In the rows, zero is written as 100.
Turns in one plane each, and the order they were made in; the first pair answered
N (before => after):
[93, 82, 83, 121, 96, 121, 104, 118, 114, 95, 115, 117, 89, 106, 86, 111, 111, 99, 107, 106, 91, 88, 109, 106, 83, 110, 90, 112, 107, 93, 103, 108, 97, 97, 71, 107, 98, 110, 103, 117, 119, 83, 102, 98, 100, 116, 121, 104, 97, 83, 111, 105, 110, 103, 99, 114, 99, 112, 91, 81, 82, 105, 104, 102, 111, 100, 89] => [105, 86, 85, 120, 107, 99, 110, 92, 104, 90, 97, 108, 100, 106, 87, 102, 116, 101, 101, 79, 114, 111, 92, 109, 81, 82, 101, 102, 126, 101, 136, 100, 93, 103, 116, 91, 111, 106, 118, 88, 98, 109, 91, 91, 104, 107, 97, 81, 94, 85, 109, 109, 118, 114, 96, 104, 107, 99, 106, 106, 92, 102, 113, 93, 94, 89, 81]
[112, 88, 96, 103, 118, 123, 106, 87, 91, 97, 91, 102, 91, 108, 103, 115, 101, 122, 105, 79, 104, 89, 75, 104, 95, 74, 100, 100, 133, 87, 130, 98, 91, 96, 126, 104, 124, 109, 95, 70, 91, 116, 95, 77, 112, 113, 104, 104, 125, 74, 91, 99, 111, 115, 96, 87, 118, 107, 107, 99, 85, 125, 87, 97, 64, 96, 118] => [99, 115, 133, 70, 124, 89, 112, 76, 108, 112, 97, 104, 126, 95, 116, 113, 79, 111, 112, 85, 109, 94, 76, 99, 118, 79, 102, 102, 76, 93, 101, 85, 105, 91, 101, 117, 102, 105, 97, 95, 110, 114, 80, 99, 103, 88, 71, 86, 132, 100, 121, 88, 103, 106, 96, 91, 128, 107, 102, 120, 104, 96, 108, 120, 101, 81, 133]
[94, 79, 102, 109, 91, 109, 98, 110, 99, 86, 93, 95, 100, 98, 106, 108, 112, 103, 122, 91, 96, 87, 77, 92, 121, 113, 94, 106, 74, 78, 96, 99, 104, 113, 95, 105, 81, 89, 77, 116, 119, 97, 93, 123, 89, 106, 107, 92, 97, 88, 107, 101, 96, 84, 110, 104, 98, 106, 100, 83, 96, 112, 104, 83, 110, 96, 105] => [100, 72, 91, 117, 95, 109, 104, 103, 93, 81, 86, 92, 93, 101, 102, 107, 118, 106, 118, 80, 104, 93, 68, 95, 116, 103, 98, 103, 96, 78, 116, 99, 98, 119, 113, 96, 88, 89, 81, 101, 108, 108, 91, 117, 93, 115, 111, 86, 95, 83, 101, 106, 102, 92, 110, 101, 97, 104, 107, 87, 98, 118, 100, 76, 95, 101, 97]
[106, 93, 111, 115, 101, 112, 92, 98, 93, 89, 78, 103, 96, 91, 101, 87, 95, 114, 82, 101, 100, 105, 105, 83, 120, 89, 104, 111, 108, 99, 111, 102, 93, 91, 92, 82, 79, 97, 104, 86, 104, 88, 115, 107, 124, 112, 112, 110, 70, 85, 91, 104, 98, 101, 87, 89, 96, 102, 92, 114, 104, 99, 98, 99, 87, 86, 107] => [101, 99, 121, 103, 102, 98, 96, 92, 95, 96, 79, 102, 109, 87, 105, 87, 92, 114, 81, 101, 107, 109, 104, 82, 125, 87, 104, 110, 98, 103, 108, 96, 95, 89, 91, 85, 79, 96, 105, 91, 105, 87, 112, 110, 120, 105, 100, 101, 73, 89, 98, 102, 98, 101, 87, 89, 99, 102, 91, 121, 112, 93, 104, 104, 95, 80, 112]
J (before => after):
[114, 90, 95, 98, 109, 128, 103, 110, 97, 119, 94, 86, 76, 96, 102, 116, 106, 113, 125, 99, 78, 100, 92, 95, 99, 84, 95, 80, 88, 103, 101, 119, 81, 81, 106, 104, 117, 100, 71, 74, 114, 95, 90, 110, 94, 113, 105, 130, 88, 102, 104, 91, 104, 110, 102, 82, 85, 103, 95, 83, 85, 80, 84, 82, 87, 108, 117] => [108, 99, 113, 92, 117, 116, 113, 101, 107, 124, 98, 94, 91, 93, 111, 121, 98, 118, 126, 93, 83, 98, 86, 100, 104, 78, 91, 84, 75, 99, 101, 109, 87, 80, 91, 113, 114, 103, 75, 81, 123, 97, 84, 114, 92, 105, 88, 118, 97, 107, 128, 87, 110, 114, 95, 86, 92, 111, 90, 92, 93, 73, 98, 100, 97, 97, 121]
[124, 102, 98, 92, 99, 76, 94, 84, 97, 103, 82, 88, 120, 118, 98, 77, 90, 110, 97, 84, 108, 114, 94, 109, 96, 81, 95, 93, 95, 99, 104, 125, 96, 117, 129, 92, 93, 78, 92, 81, 98, 117, 94, 104, 108, 95, 89, 101, 103, 119, 95, 96, 108, 118, 103, 102, 119, 119, 93, 124, 85, 75, 89, 81, 77, 90, 101] => [126, 102, 97, 92, 96, 80, 93, 88, 96, 101, 81, 88, 120, 117, 98, 74, 88, 111, 95, 91, 108, 112, 91, 104, 98, 82, 94, 91, 92, 99, 97, 129, 96, 115, 130, 94, 94, 75, 87, 82, 98, 112, 98, 106, 107, 92, 95, 106, 102, 116, 88, 96, 103, 116, 105, 104, 119, 117, 89, 119, 86, 76, 84, 76, 74, 92, 108]
[110, 81, 77, 106, 74, 98, 87, 102, 79, 100, 92, 101, 84, 133, 116, 107, 67, 105, 99, 114, 113, 110, 87, 89, 105, 112, 116, 92, 129, 95, 96, 101, 95, 118, 117, 116, 112, 93, 89, 92, 96, 116, 92, 114, 124, 104, 119, 135, 105, 108, 83, 99, 91, 102, 83, 96, 123, 98, 111, 91, 97, 95, 83, 118, 84, 104, 80] => [103, 88, 90, 95, 77, 94, 90, 99, 90, 109, 97, 106, 101, 130, 126, 114, 49, 110, 100, 120, 111, 102, 85, 90, 121, 112, 112, 94, 104, 92, 79, 98, 100, 113, 103, 131, 107, 92, 81, 100, 107, 111, 89, 118, 120, 97, 110, 135, 115, 109, 90, 92, 91, 103, 85, 98, 128, 104, 108, 98, 101, 89, 86, 129, 97, 100, 93]
[101, 102, 102, 110, 81, 100, 87, 94, 98, 100, 105, 112, 110, 96, 95, 102, 118, 94, 118, 89, 97, 103, 97, 85, 88, 117, 107, 104, 106, 92, 86, 100, 105, 101, 106, 104, 92, 90, 78, 101, 105, 86, 108, 115, 90, 113, 110, 93, 90, 88, 84, 89, 101, 86, 100, 93, 99, 101, 121, 106, 92, 106, 107, 92, 104, 92, 110] => [97, 106, 106, 106, 84, 95, 86, 93, 106, 100, 105, 116, 116, 98, 98, 106, 115, 94, 120, 89, 102, 102, 93, 86, 90, 117, 107, 105, 103, 90, 83, 96, 105, 99, 103, 104, 92, 89, 79, 104, 107, 83, 107, 116, 88, 107, 102, 90, 91, 89, 93, 88, 103, 87, 98, 91, 103, 105, 125, 110, 96, 106, 110, 99, 105, 91, 114]
F (before => after):
[104, 86, 81, 111, 88, 117, 98, 110, 90, 91, 101, 88, 81, 101, 92, 94, 112, 87, 103, 113, 94, 104, 107, 96, 87, 103, 105, 93, 116, 105, 103, 114, 94, 101, 115, 92, 104, 106, 100, 100, 82, 97, 105, 100, 111, 108, 117, 106, 92, 101, 73, 112, 87, 97, 113, 96, 87, 103, 97, 89, 82, 97, 88, 81, 85, 106, 99] => [107, 86, 78, 113, 92, 114, 96, 106, 89, 91, 100, 87, 82, 103, 92, 94, 113, 91, 102, 107, 94, 106, 103, 98, 85, 96, 102, 91, 119, 104, 106, 112, 92, 104, 122, 93, 110, 106, 97, 93, 81, 98, 108, 96, 110, 109, 117, 103, 96, 99, 76, 110, 87, 102, 112, 91, 91, 103, 100, 93, 82, 101, 86, 79, 83, 109, 96]
[105, 102, 109, 74, 100, 92, 91, 114, 115, 114, 103, 101, 110, 92, 103, 99, 101, 86, 106, 105, 88, 104, 103, 91, 103, 112, 112, 105, 82, 106, 79, 91, 93, 101, 91, 96, 90, 105, 96, 121, 93, 97, 104, 114, 80, 104, 96, 90, 101, 115, 123, 103, 100, 99, 121, 106, 93, 93, 84, 102, 107, 88, 99, 109, 121, 115, 104] => [113, 104, 110, 83, 110, 78, 91, 99, 110, 114, 93, 97, 116, 97, 97, 94, 105, 92, 98, 86, 100, 121, 95, 99, 95, 93, 117, 97, 100, 106, 106, 83, 87, 103, 115, 90, 98, 97, 103, 103, 78, 110, 102, 106, 88, 101, 89, 77, 101, 113, 120, 107, 111, 109, 116, 104, 100, 83, 96, 115, 119, 96, 104, 103, 107, 112, 97]
[98, 113, 95, 110, 102, 89, 93, 102, 98, 114, 110, 91, 121, 105, 94, 82, 109, 85, 85, 109, 95, 123, 84, 107, 98, 117, 98, 109, 93, 80, 102, 114, 106, 85, 107, 117, 90, 104, 90, 119, 87, 115, 96, 122, 113, 99, 88, 82, 97, 127, 111, 64, 102, 105, 106, 114, 128, 104, 112, 97, 126, 94, 100, 110, 115, 101, 78] => [99, 112, 94, 109, 111, 96, 93, 94, 103, 115, 117, 91, 126, 112, 97, 94, 98, 101, 83, 98, 96, 111, 70, 109, 102, 102, 95, 106, 99, 73, 106, 115, 102, 83, 115, 127, 99, 98, 82, 102, 88, 113, 95, 114, 114, 100, 88, 88, 109, 114, 105, 63, 104, 114, 106, 108, 141, 109, 116, 95, 126, 105, 92, 110, 104, 98, 89]
[103, 108, 90, 105, 96, 113, 86, 108, 102, 101, 120, 99, 99, 108, 90, 100, 90, 113, 82, 123, 80, 93, 109, 101, 105, 107, 105, 99, 103, 100, 77, 109, 86, 90, 95, 116, 95, 74, 76, 102, 103, 88, 120, 97, 98, 98, 127, 128, 102, 95, 67, 100, 89, 111, 105, 98, 106, 98, 108, 86, 113, 115, 85, 90, 102, 122, 100] => [102, 111, 91, 113, 88, 92, 84, 114, 97, 99, 115, 95, 97, 103, 88, 79, 108, 89, 82, 127, 90, 110, 121, 104, 97, 117, 110, 91, 103, 106, 79, 106, 90, 96, 97, 98, 85, 78, 93, 115, 95, 94, 120, 103, 100, 92, 122, 114, 82, 114, 75, 104, 85, 99, 104, 102, 95, 88, 106, 97, 119, 101, 95, 94, 116, 120, 76]
Then:
Between the rows of a pair lie 2 to 4 turns.
[112, 117, 85, 90, 91, 140, 85, 107, 102, 121, 101, 116, 106, 106, 83, 141, 109, 108, 107, 102, 86, 50, 109, 84, 123, 107, 103, 124, 105, 81, 99, 132, 104, 101, 92, 96, 120, 100, 84, 112, 121, 77, 86, 80, 99, 126, 111, 110, 124, 55, 109, 112, 119, 80, 91, 101, 79, 139, 80, 74, 79, 104, 114, 118, 89, 105, 108] => [112, 129, 98, 94, 80, 86, 90, 103, 90, 115, 81, 106, 110, 89, 82, 103, 137, 63, 103, 96, 113, 96, 121, 88, 111, 115, 117, 116, 101, 102, 119, 120, 108, 109, 112, 66, 99, 100, 123, 131, 96, 102, 77, 99, 98, 109, 81, 68, 89, 95, 125, 119, 121, 66, 86, 105, 63, 118, 89, 106, 101, 69, 137, 126, 106, 94, 65] | F then N then N
[116, 106, 98, 110, 89, 91, 124, 74, 98, 91, 107, 92, 80, 116, 95, 106, 102, 117, 87, 90, 103, 118, 93, 116, 107, 86, 113, 97, 115, 103, 126, 104, 90, 113, 119, 91, 136, 103, 96, 77, 89, 124, 115, 102, 101, 99, 123, 86, 101, 129, 79, 103, 99, 106, 91, 114, 106, 90, 104, 100, 103, 114, 112, 85, 95, 105, 82] => [115, 101, 93, 104, 86, 95, 119, 79, 99, 88, 107, 91, 78, 119, 94, 106, 98, 117, 87, 97, 95, 115, 98, 114, 109, 89, 116, 99, 111, 104, 115, 108, 91, 108, 122, 91, 132, 98, 88, 77, 92, 120, 115, 96, 98, 99, 127, 92, 100, 127, 67, 103, 94, 103, 97, 114, 104, 89, 99, 92, 100, 115, 104, 80, 95, 107, 90] | J then J then J then J
[92, 88, 66, 117, 92, 103, 104, 103, 72, 87, 89, 97, 81, 106, 90, 85, 129, 68, 103, 93, 96, 105, 109, 91, 84, 138, 102, 117, 96, 99, 104, 111, 98, 106, 100, 81, 91, 119, 118, 109, 87, 106, 107, 96, 100, 121, 99, 96, 83, 95, 111, 110, 112, 84, 92, 106, 79, 97, 91, 102, 91, 96, 112, 92, 101, 121, 79] => [79, 104, 96, 80, 112, 104, 114, 85, 94, 107, 106, 104, 117, 107, 106, 112, 84, 93, 109, 85, 91, 84, 88, 89, 114, 117, 97, 118, 52, 94, 73, 103, 108, 95, 79, 116, 92, 110, 90, 103, 114, 101, 93, 101, 87, 103, 81, 98, 119, 84, 123, 93, 106, 95, 97, 102, 103, 113, 87, 108, 100, 93, 115, 112, 118, 107, 126] | F then F then N then N
[103, 106, 123, 78, 113, 129, 86, 99, 145, 116, 109, 105, 120, 99, 111, 112, 77, 121, 76, 97, 83, 79, 89, 87, 145, 84, 112, 90, 73, 101, 79, 119, 105, 100, 83, 146, 93, 100, 81, 115, 104, 104, 102, 85, 72, 81, 91, 119, 137, 74, 109, 101, 111, 111, 87, 90, 120, 112, 98, 108, 113, 99, 77, 113, 128, 89, 131] => [110, 77, 78, 130, 84, 148, 72, 132, 115, 95, 97, 97, 65, 102, 89, 90, 126, 93, 72, 116, 79, 93, 120, 89, 107, 116, 117, 90, 123, 105, 105, 136, 90, 112, 97, 107, 94, 112, 105, 131, 71, 98, 123, 78, 84, 109, 125, 127, 102, 78, 84, 122, 112, 96, 83, 96, 84, 97, 93, 85, 88, 112, 71, 92, 114, 111, 86] | F then N
[87, 105, 114, 90, 122, 101, 117, 84, 119, 115, 112, 118, 125, 103, 113, 124, 78, 119, 105, 86, 106, 78, 81, 97, 108, 96, 85, 104, 84, 87, 100, 90, 101, 93, 79, 114, 109, 108, 90, 97, 123, 94, 90, 93, 96, 99, 84, 96, 124, 87, 136, 88, 119, 112, 90, 101, 115, 117, 90, 103, 93, 117, 105, 125, 100, 86, 127] => [97, 82, 77, 135, 94, 111, 107, 117, 89, 97, 99, 109, 81, 100, 91, 97, 126, 89, 103, 104, 104, 99, 106, 101, 71, 128, 92, 104, 125, 93, 127, 104, 91, 102, 87, 76, 108, 116, 118, 116, 98, 92, 108, 91, 108, 121, 111, 100, 80, 94, 118, 111, 122, 99, 83, 108, 83, 101, 93, 86, 79, 119, 103, 104, 92, 104, 75] | F then N then F
[105, 93, 118, 71, 93, 89, 97, 105, 112, 94, 86, 97, 107, 91, 107, 92, 111, 81, 112, 95, 101, 120, 97, 80, 110, 102, 112, 89, 72, 113, 84, 90, 97, 100, 132, 83, 85, 114, 90, 101, 92, 107, 97, 117, 94, 83, 109, 105, 91, 103, 83, 103, 86, 87, 111, 99, 100, 100, 88, 102, 106, 87, 92, 88, 105, 102, 118] => [96, 93, 116, 83, 87, 96, 101, 115, 116, 93, 95, 105, 102, 91, 104, 91, 118, 72, 117, 105, 93, 107, 108, 82, 101, 123, 104, 98, 72, 109, 80, 91, 98, 98, 102, 85, 83, 119, 98, 127, 103, 96, 104, 118, 96, 86, 113, 109, 89, 107, 105, 103, 90, 82, 101, 111, 93, 107, 79, 94, 99, 87, 99, 101, 116, 104, 106] | J then J then N
[103, 112, 112, 101, 109, 91, 98, 84, 107, 95, 98, 112, 105, 109, 98, 94, 106, 123, 88, 83, 104, 89, 99, 97, 97, 84, 94, 92, 119, 91, 114, 92, 90, 86, 94, 115, 106, 106, 101, 93, 107, 92, 103, 94, 107, 97, 92, 104, 104, 91, 105, 94, 121, 112, 99, 104, 122, 110, 113, 111, 107, 117, 102, 107, 98, 90, 91] => [101, 109, 110, 111, 96, 80, 100, 92, 102, 90, 89, 106, 93, 103, 97, 78, 129, 100, 90, 87, 107, 102, 110, 98, 88, 99, 101, 94, 119, 96, 116, 92, 94, 90, 98, 98, 99, 115, 119, 106, 97, 92, 104, 101, 109, 97, 91, 91, 84, 101, 109, 103, 121, 102, 100, 108, 105, 108, 109, 113, 107, 109, 110, 109, 103, 88, 71] | F then F then N then N
[119, 111, 98, 70, 73, 75, 107, 95, 96, 131, 82, 109, 114, 94, 99, 84, 122, 93, 93, 116, 113, 113, 103, 100, 113, 94, 103, 85, 93, 79, 83, 88, 118, 106, 123, 80, 77, 112, 107, 79, 96, 111, 91, 121, 86, 99, 84, 107, 112, 118, 103, 98, 90, 103, 107, 92, 102, 107, 124, 130, 102, 70, 102, 82, 108, 86, 107] => [122, 92, 71, 95, 63, 106, 100, 113, 85, 125, 85, 108, 86, 100, 84, 83, 133, 99, 90, 123, 99, 100, 113, 102, 99, 106, 100, 87, 120, 70, 91, 101, 107, 108, 119, 73, 85, 117, 101, 79, 91, 102, 106, 109, 92, 120, 113, 126, 108, 108, 86, 103, 93, 102, 103, 95, 94, 106, 123, 103, 85, 85, 90, 67, 94, 100, 99] | J then N then N
[118, 85, 82, 105, 89, 96, 93, 108, 84, 83, 91, 99, 82, 95, 85, 80, 119, 75, 102, 111, 115, 119, 105, 97, 91, 121, 97, 94, 106, 110, 101, 100, 90, 100, 121, 74, 93, 98, 110, 96, 71, 102, 112, 106, 108, 106, 116, 97, 80, 121, 66, 106, 75, 72, 109, 89, 81, 90, 103, 102, 95, 97, 100, 77, 92, 95, 95] => [111, 93, 89, 93, 86, 95, 92, 116, 92, 90, 102, 100, 87, 89, 85, 83, 110, 75, 106, 132, 108, 110, 114, 93, 100, 136, 91, 98, 82, 108, 74, 100, 99, 93, 96, 86, 80, 98, 104, 118, 85, 92, 113, 117, 98, 98, 117, 102, 84, 127, 76, 99, 68, 65, 112, 93, 82, 97, 96, 98, 99, 85, 103, 88, 112, 91, 98] | N then N
[104, 101, 81, 89, 85, 76, 116, 96, 135, 104, 65, 93, 88, 84, 104, 77, 70, 53, 104, 115, 97, 103, 136, 87, 109, 118, 103, 114, 93, 135, 100, 90, 100, 124, 104, 98, 66, 123, 100, 110, 85, 123, 101, 98, 112, 81, 97, 77, 53, 118, 105, 83, 128, 78, 112, 97, 85, 104, 91, 91, 108, 103, 103, 122, 102, 92, 84] => [99, 104, 81, 90, 87, 82, 118, 100, 141, 110, 73, 101, 86, 87, 105, 86, 67, 60, 107, 117, 94, 91, 138, 91, 107, 124, 98, 119, 89, 126, 97, 88, 101, 121, 83, 104, 67, 125, 101, 117, 96, 113, 103, 95, 112, 85, 92, 79, 59, 113, 122, 81, 136, 79, 105, 102, 87, 115, 90, 86, 103, 108, 108, 134, 106, 92, 84] | N then J then J
[94, 103, 124, 84, 104, 98, 102, 107, 97, 95, 91, 121, 93, 99, 98, 137, 111, 93, 122, 118, 102, 91, 94, 85, 100, 119, 78, 115, 79, 92, 89, 105, 116, 106, 67, 85, 87, 141, 98, 115, 99, 81, 90, 100, 97, 111, 73, 88, 117, 101, 140, 96, 106, 83, 102, 106, 94, 122, 90, 91, 73, 100, 118, 129, 98, 83, 126] => [105, 97, 118, 79, 113, 104, 107, 92, 90, 92, 83, 116, 93, 103, 97, 145, 105, 105, 123, 98, 107, 89, 77, 85, 99, 96, 84, 107, 96, 91, 109, 102, 114, 109, 98, 83, 102, 138, 99, 91, 92, 95, 86, 91, 100, 115, 70, 91, 125, 88, 132, 93, 111, 94, 106, 94, 101, 125, 95, 97, 69, 111, 112, 120, 78, 75, 138] | N then N then F
[107, 98, 86, 108, 93, 95, 121, 98, 95, 93, 75, 88, 87, 84, 97, 97, 115, 91, 107, 112, 117, 120, 103, 103, 81, 90, 102, 92, 102, 106, 111, 92, 99, 93, 115, 77, 111, 94, 120, 74, 83, 105, 79, 104, 98, 94, 92, 97, 69, 103, 93, 105, 111, 93, 102, 98, 95, 109, 96, 113, 94, 93, 103, 79, 108, 101, 120] => [112, 101, 88, 101, 93, 97, 118, 95, 98, 92, 79, 84, 98, 86, 93, 101, 102, 98, 97, 111, 112, 121, 102, 104, 86, 81, 103, 87, 101, 108, 107, 93, 95, 90, 121, 81, 109, 82, 111, 66, 83, 105, 84, 104, 95, 91, 95, 102, 72, 103, 81, 101, 104, 99, 105, 95, 105, 106, 99, 111, 103, 97, 97, 73, 106, 105, 126] | N then F then J
[107, 92, 86, 115, 92, 126, 93, 109, 90, 97, 105, 106, 80, 101, 92, 94, 112, 99, 108, 111, 87, 84, 109, 95, 87, 120, 94, 108, 116, 87, 105, 103, 90, 99, 87, 101, 109, 110, 96, 98, 101, 88, 114, 99, 98, 113, 121, 105, 98, 84, 85, 102, 107, 96, 95, 102, 102, 108, 100, 87, 94, 111, 90, 93, 101, 112, 94] => [116, 92, 95, 113, 105, 117, 98, 89, 91, 94, 93, 102, 90, 102, 97, 101, 108, 108, 106, 88, 97, 94, 95, 96, 90, 96, 98, 104, 128, 88, 127, 94, 88, 102, 112, 98, 117, 105, 98, 76, 92, 101, 103, 91, 101, 109, 108, 96, 102, 83, 83, 100, 111, 109, 98, 92, 113, 105, 107, 99, 100, 115, 91, 93, 83, 105, 99] | J then N
